In the rows, 128 means zero.
Each path below is one point turned by a fixed rotation once a step. After each direction that follows a path, write how fast that rotation turns it, in degrees a step (0 if it stays still).
Each turn is a multiple of 5 degrees from 10 to 175, or 0.
Each row of a path follows its step; steps can be skipped.
Path 1:
step 0: [143 136 122 134 126 118 133 128 134 139 135 120 109 124 119 135 129 126
 118 116 118 126 142 147 139 133 130 132 132 140 121 119 121 138 124 132
 122 123 122 126 120 114 127 122 116 133 119 120 130 129 139 119 133 124
 132]
step 1: [146 135 128 134 129 125 130 126 122 128 132 119 130 139 121 116 128 118
 137 117 141 124 130 124 128 127 128 121 132 141 122 112 128 141 125 127
 124 124 112 127 115 119 122 136 120 134 120 120 122 144 142 122 134 127
 143]
step 2: [149 136 129 138 128 132 136 123 134 126 125 132 128 116 137 124 134 118
 112 134 138 113 114 129 129 124 125 138 129 142 124 128 130 144 125 121
 120 121 115 128 130 118 113 133 123 131 126 121 126 140 135 121 117 135
 132]
step 3: [138 142 117 127 125 136 128 115 121 136 128 132 126 118 130 126 130 125
 126 121 128 114 125 139 132 131 124 137 129 151 115 120 112 131 130 137
 126 120 120 105 131 120 122 132 116 134 136 132 124 119 135 121 127 132
 127]
step 4: [137 135 127 130 122 124 132 125 129 134 125 129 139 130 123 107 116 130
 125 130 140 130 127 125 118 142 118 141 129 144 109 126 119 124 124 129
 132 120 121 118 126 121 138 133 109 135 118 116 124 130 133 130 127 121
 138]
step 5: [141 134 133 145 126 123 131 120 123 136 141 127 127 126 132 111 132 139
 108 133 128 133 124 128 138 145 121 135 125 136 112 138 129 141 136 125
 125 125 125 134 130 131 126 125 117 145 126 127 120 132 136 127 120 135
 133]
step 6: [134 125 132 135 127 115 120 127 126 136 130 125 124 124 120 118 131 138
 122 116 132 129 122 138 131 128 130 131 127 152 116 125 122 150 139 133
 122 123 114 116 133 139 123 131 121 138 117 134 130 127 125 118 139 130
 115]
step 7: [147 125 116 132 130 119 137 125 134 134 127 130 124 133 118 127 133 125
 134 123 134 122 113 134 121 125 110 137 132 131 114 130 128 146 133 127
 140 122 116 128 128 123 135 129 112 134 108 127 122 131 124 135 141 131
 127]
step 8: [141 139 131 121 125 128 137 118 132 125 124 127 121 134 126 123 145 128
 133 119 135 134 125 127 131 136 111 138 120 135 125 132 123 139 144 127
 136 125 127 134 135 117 106 129 113 147 123 130 122 137 132 128 120 128
 123]
step 9: [129 136 126 110 120 136 130 114 142 118 125 116 114 128 132 116 131 141
 125 122 129 133 119 132 133 136 124 140 127 140 113 130 121 143 129 127
 125 118 114 117 129 125 116 130 127 123 118 124 133 131 137 124 137 121
 121]
step 10: [135 128 122 130 130 133 143 109 128 136 132 122 134 127 134 126 130 136
 131 122 130 137 127 132 119 127 117 139 145 129 116 136 112 130 126 130
 127 125 102 128 119 134 125 133 119 126 116 134 121 137 144 136 132 127
 127]
[127 125 123 125 128 128 126 126 125 126 127 129 130 125 129 127 125 127
 125 128 122 128 131 128 123 131 128 127 127 129 123 129 129 128 128 127
 126 131 128 129 127 132 130 129 127 132 127 131 130 129 128 127 124 125
 130]	55
[130 130 127 125 130 130 128 125 129 126 125 127 128 130 127 128 128 122
 127 125 126 125 126 124 126 122 127 127 123 124 127 126 129 131 129 127
 126 129 129 125 130 126 125 125 127 128 129 127 127 131 127 127 129 128
 126]	60
Path 2:
step 0: [122 119 123 132 150 128 126 132 131 124 126 122 143 138 121 117 131 127
 142 127 125 123 131 130 125 139 126 116 120 141 122 131 110 131 119 123
 133 119 129 130 123 117 122 135 122 140 125 129 138 109 126 116 138 131
 134]
step 1: [110 131 119 127 123 139 130 123 120 119 127 126 120 130 126 143 125 124
 123 138 125 124 119 127 131 123 133 123 135 115 116 126 126 125 129 141
 118 129 121 106 127 130 110 123 136 128 130 141 120 123 121 140 121 116
 136]
step 2: [120 136 133 134 140 126 126 122 115 127 133 124 149 135 111 120 105 139
 135 114 133 112 138 124 130 136 134 134 132 132 137 124 133 120 126 124
 127 126 122 131 133 123 140 127 119 132 133 121 138 129 125 123 118 129
 132]
step 3: [123 123 107 121 128 125 127 120 123 130 125 131 132 116 133 138 130 117
 136 136 117 133 121 126 124 138 136 117 130 125 115 147 126 122 119 130
 134 131 109 130 116 131 127 142 140 129 134 135 118 131 118 116 122 134
 128]
step 4: [131 134 119 138 133 134 124 136 127 130 133 132 119 145 122 124 111 124
 125 128 131 124 130 133 132 124 111 136 133 118 129 108 119 119 114 121
 134 139 123 117 134 114 132 118 129 124 134 124 132 123 121 114 126 117
 131]
step 5: [125 116 134 117 155 130 134 116 124 116 119 133 136 125 124 129 130 127
 134 133 128 125 120 126 140 138 131 135 118 132 122 144 132 123 123 137
 139 123 126 126 136 122 125 134 121 125 131 146 120 135 134 124 135 127
 142]
step 6: [116 133 112 119 127 143 126 128 128 126 132 139 129 119 119 127 125 124
 129 118 127 126 132 126 120 140 125 109 130 126 141 114 122 132 120 120
 129 125 120 111 123 118 123 115 145 117 127 119 131 131 123 140 126 123
 132]
step 7: [129 119 118 135 134 134 118 128 122 132 128 123 141 135 114 131 123 128
 130 124 127 128 117 138 146 124 136 127 133 122 141 131 136 118 129 135
 137 130 123 142 145 127 125 121 119 148 136 136 112 139 132 123 120 124
 123]
step 8: [119 123 114 121 120 128 125 127 142 115 128 131 123 111 133 126 122 127
 138 124 118 112 121 129 130 135 125 120 116 132 123 137 114 129 119 122
 123 129 115 120 130 124 149 127 118 117 126 122 131 123 135 115 127 126
 133]
step 9: [127 132 123 145 142 138 122 124 128 134 130 130 127 136 118 136 129 138
 121 133 142 136 118 135 133 125 122 114 108 106 129 130 135 120 117 125
 128 132 135 118 136 120 120 136 136 133 127 122 121 128 117 126 131 131
 128]
step 10: [111 127 121 122 122 129 129 140 131 119 107 131 139 136 126 133 128 120
 135 129 125 111 139 123 131 142 136 135 124 132 131 131 124 125 121 132
 125 126 127 138 140 107 117 127 117 128 125 133 132 121 140 127 133 119
 134]
[131 125 126 130 127 126 127 132 129 134 129 131 127 128 130 124 128 124
 129 129 127 128 129 126 127 131 132 125 131 128 129 128 123 125 130 129
 131 127 128 130 127 129 127 127 125 131 132 126 126 129 128 127 128 126
 125]	95
[128 128 131 129 125 129 124 127 123 130 128 130 127 129 130 128 127 124
 130 129 129 126 126 130 124 127 127 130 124 129 129 127 127 129 130 127
 124 128 123 123 126 127 129 127 131 126 129 124 127 130 132 128 129 124
 126]	155
[128 127 123 130 127 126 127 127 126 128 127 129 131 129 128 125 131 124
 127 129 129 132 130 127 126 124 127 126 127 131 127 127 128 129 125 126
 129 128 125 133 129 125 125 128 133 131 125 126 127 126 126 131 128 129
 130]	115
[126 127 125 127 130 128 131 124 129 131 130 128 125 129 126 126 129 130
 130 132 126 127 125 125 125 128 130 126 124 129 128 128 126 129 129 125
 129 127 125 129 123 129 129 125 127 126 125 131 129 127 130 128 130 133
 126]	135
Path 3:
step 0: [129 115 132 134 136 118 143 138 133 130 144 139 139 132 122 118 121 143
 145 118 121 126 123 122 138 124 131 129 146 132 128 142 123 134 119 126
 131 134 115 123 138 123 119 119 131 116 118 135 129 124 120 134 116 118
 129]
step 1: [121 125 128 123 120 116 124 124 115 134 129 141 128 128 126 145 128 125
 141 134 126 130 133 127 135 121 133 127 131 127 145 114 136 140 132 137
 125 122 129 146 137 135 129 123 127 119 124 120 116 138 127 139 101 135
 135]
step 2: [127 117 133 131 138 125 143 133 123 130 131 123 118 128 147 127 125 134
 112 114 139 131 126 123 134 117 128 146 141 121 138 132 129 141 138 138
 134 123 126 133 130 138 135 128 134 125 111 130 142 118 138 127 125 139
 130]
step 3: [147 120 130 132 121 117 132 113 132 125 128 123 136 133 131 135 122 130
 129 125 130 127 124 146 117 123 136 126 138 127 124 122 132 132 136 117
 124 122 115 150 120 123 130 121 113 135 117 141 136 136 117 133 126 132
 145]
step 4: [131 132 119 132 137 129 131 122 135 131 139 119 117 128 143 115 133 137
 119 141 122 126 125 127 140 110 134 127 138 125 127 116 135 123 116 126
 121 140 123 137 125 139 123 122 116 132 129 113 136 132 137 112 111 122
 132]
step 5: [124 133 137 132 120 144 141 111 132 128 129 137 124 128 137 124 134 117
 131 128 133 121 112 122 108 124 129 128 124 114 137 124 122 147 120 118
 137 129 118 122 122 132 127 120 129 128 127 138 134 130 114 120 112 120
 127]
step 6: [135 124 141 129 125 120 118 125 121 126 143 123 126 124 143 137 128 130
 125 133 126 123 132 140 132 129 125 120 125 134 134 130 115 122 123 144
 119 136 121 117 127 118 126 128 141 119 132 126 156 131 118 122 107 126
 135]
step 7: [118 122 134 138 123 117 143 121 124 121 120 143 122 131 120 121 123 124
 123 133 113 117 119 124 141 119 126 127 130 137 137 123 127 123 122 126
 131 148 123 117 134 131 130 126 120 135 122 147 136 122 132 147 117 133
 131]
step 8: [126 117 139 120 142 128 117 127 121 136 130 123 144 138 132 142 129 120
 141 119 113 132 121 114 122 118 133 126 140 128 141 137 134 124 138 137
 136 142 113 135 136 141 125 133 128 127 131 129 130 126 122 126 117 124
 139]
step 9: [128 139 134 120 129 120 130 133 117 129 124 126 127 134 123 131 133 128
 126 118 136 120 133 124 146 130 127 130 129 136 140 116 123 139 127 129
 139 127 115 143 124 139 130 112 124 125 106 120 149 132 129 142 127 118
 121]
step 10: [142 117 132 121 129 126 131 139 124 139 120 134 136 121 134 126 127 133
 121 121 118 129 130 118 123 118 138 151 133 118 125 126 128 132 134 132
 120 142 129 139 112 115 132 113 125 134 119 140 132 141 125 122 115 139
 127]
[131 130 127 129 127 124 125 127 122 129 129 127 128 132 126 128 128 130
 131 129 130 129 127 129 129 127 125 123 128 133 129 128 129 127 124 126
 129 127 130 130 125 129 131 128 128 124 129 128 130 130 129 125 127 132
 125]	135
Path 4:
step 0: [131 120 120 122 132 135 141 138 116 128 133 118 117 130 133 122 121 126
 134 128 134 129 127 136 112 130 121 118 114 120 131 118 130 133 138 133
 118 130 134 134 117 125 128 128 143 145 121 134 120 147 138 116 134 127
 117]
step 1: [129 120 132 130 136 127 145 129 131 129 138 134 113 116 135 123 123 125
 125 136 136 143 134 141 124 136 117 137 130 121 131 131 121 133 146 129
 125 121 137 133 118 129 127 122 141 142 118 122 129 143 133 136 116 135
 122]
step 2: [125 103 124 123 144 124 142 135 133 130 139 140 125 136 133 124 131 129
 143 141 129 127 132 134 138 123 118 137 127 133 124 124 126 136 137 145
 121 123 136 130 121 127 130 110 131 131 124 116 123 130 136 123 120 129
 131]
step 3: [133 108 118 125 132 123 151 135 116 123 138 131 125 134 127 121 126 125
 131 129 128 112 124 139 119 123 125 131 122 112 128 126 123 142 127 132
 114 122 136 117 124 128 120 128 131 134 123 130 129 126 141 119 118 113
 133]
step 4: [142 125 136 132 137 124 144 120 132 125 132 131 122 119 128 131 114 136
 138 128 128 121 131 137 128 129 126 137 133 112 134 132 119 141 138 120
 131 113 143 112 129 139 124 130 135 128 113 118 125 126 136 130 118 123
 136]
step 5: [140 110 133 132 139 127 142 118 137 131 128 138 134 129 127 132 112 130
 149 120 123 115 137 126 131 121 125 128 123 137 136 125 129 133 136 142
 120 126 138 117 133 139 134 128 122 128 124 109 120 130 127 125 133 129
 132]
step 6: [134 118 124 134 126 130 142 123 122 125 138 135 132 117 126 134 115 130
 134 113 114 116 133 126 119 124 114 131 120 121 127 130 137 142 129 129
 105 136 137 113 129 132 123 134 128 138 137 132 131 135 127 119 139 127
 130]
step 7: [126 143 131 138 126 138 134 122 134 119 135 128 121 112 132 144 125 136
 138 124 115 129 136 137 130 128 124 135 125 117 130 137 135 134 142 126
 119 122 146 123 125 136 136 134 136 140 123 123 123 131 135 111 133 138
 135]
step 8: [127 126 123 136 123 133 136 124 134 131 122 143 130 123 135 136 131 128
 130 126 123 124 145 131 123 125 129 114 125 135 134 130 132 130 145 140
 121 124 135 133 130 129 136 122 124 145 129 102 126 136 136 107 128 138
 129]
step 9: [123 122 130 134 116 128 140 126 125 129 131 137 143 117 133 130 140 127
 128 129 119 129 135 125 114 120 116 118 125 127 123 124 128 148 136 123
 124 132 141 121 122 116 121 111 133 142 134 126 135 139 134 111 128 124
 124]
step 10: [124 131 138 131 116 131 152 123 140 127 136 117 129 125 135 133 145 123
 132 136 118 132 119 131 128 121 124 122 130 120 131 134 119 137 140 126
 128 126 143 125 111 127 132 122 132 127 111 127 124 131 136 110 127 131
 131]
[127 127 127 127 126 127 130 130 129 126 127 129 129 129 125 129 133 129
 126 136 127 127 130 132 127 129 132 128 127 129 125 128 126 131 126 128
 131 127 129 127 127 128 128 125 126 129 130 126 133 126 131 126 123 127
 130]	55
[128 129 125 131 130 125 129 126 129 126 132 128 125 130 130 128 129 130
 128 133 124 126 127 124 130 129 129 127 126 124 127 129 128 127 125 128
 125 129 125 126 127 125 128 130 131 126 127 132 126 127 127 123 129 128
 128]	100
[127 128 127 126 128 124 129 124 127 130 130 134 126 127 126 126 129 128
 125 124 127 129 129 127 125 131 128 129 130 123 127 130 128 130 125 127
 130 128 128 126 128 125 126 130 129 130 130 127 133 132 127 130 127 128
 126]	135
[127 128 129 130 129 124 128 126 131 131 128 132 124 128 125 135 130 126
 128 128 127 132 126 128 130 132 128 129 129 127 126 129 125 126 133 129
 129 127 130 131 130 131 132 129 128 126 124 128 128 126 129 129 129 127
 129]	120
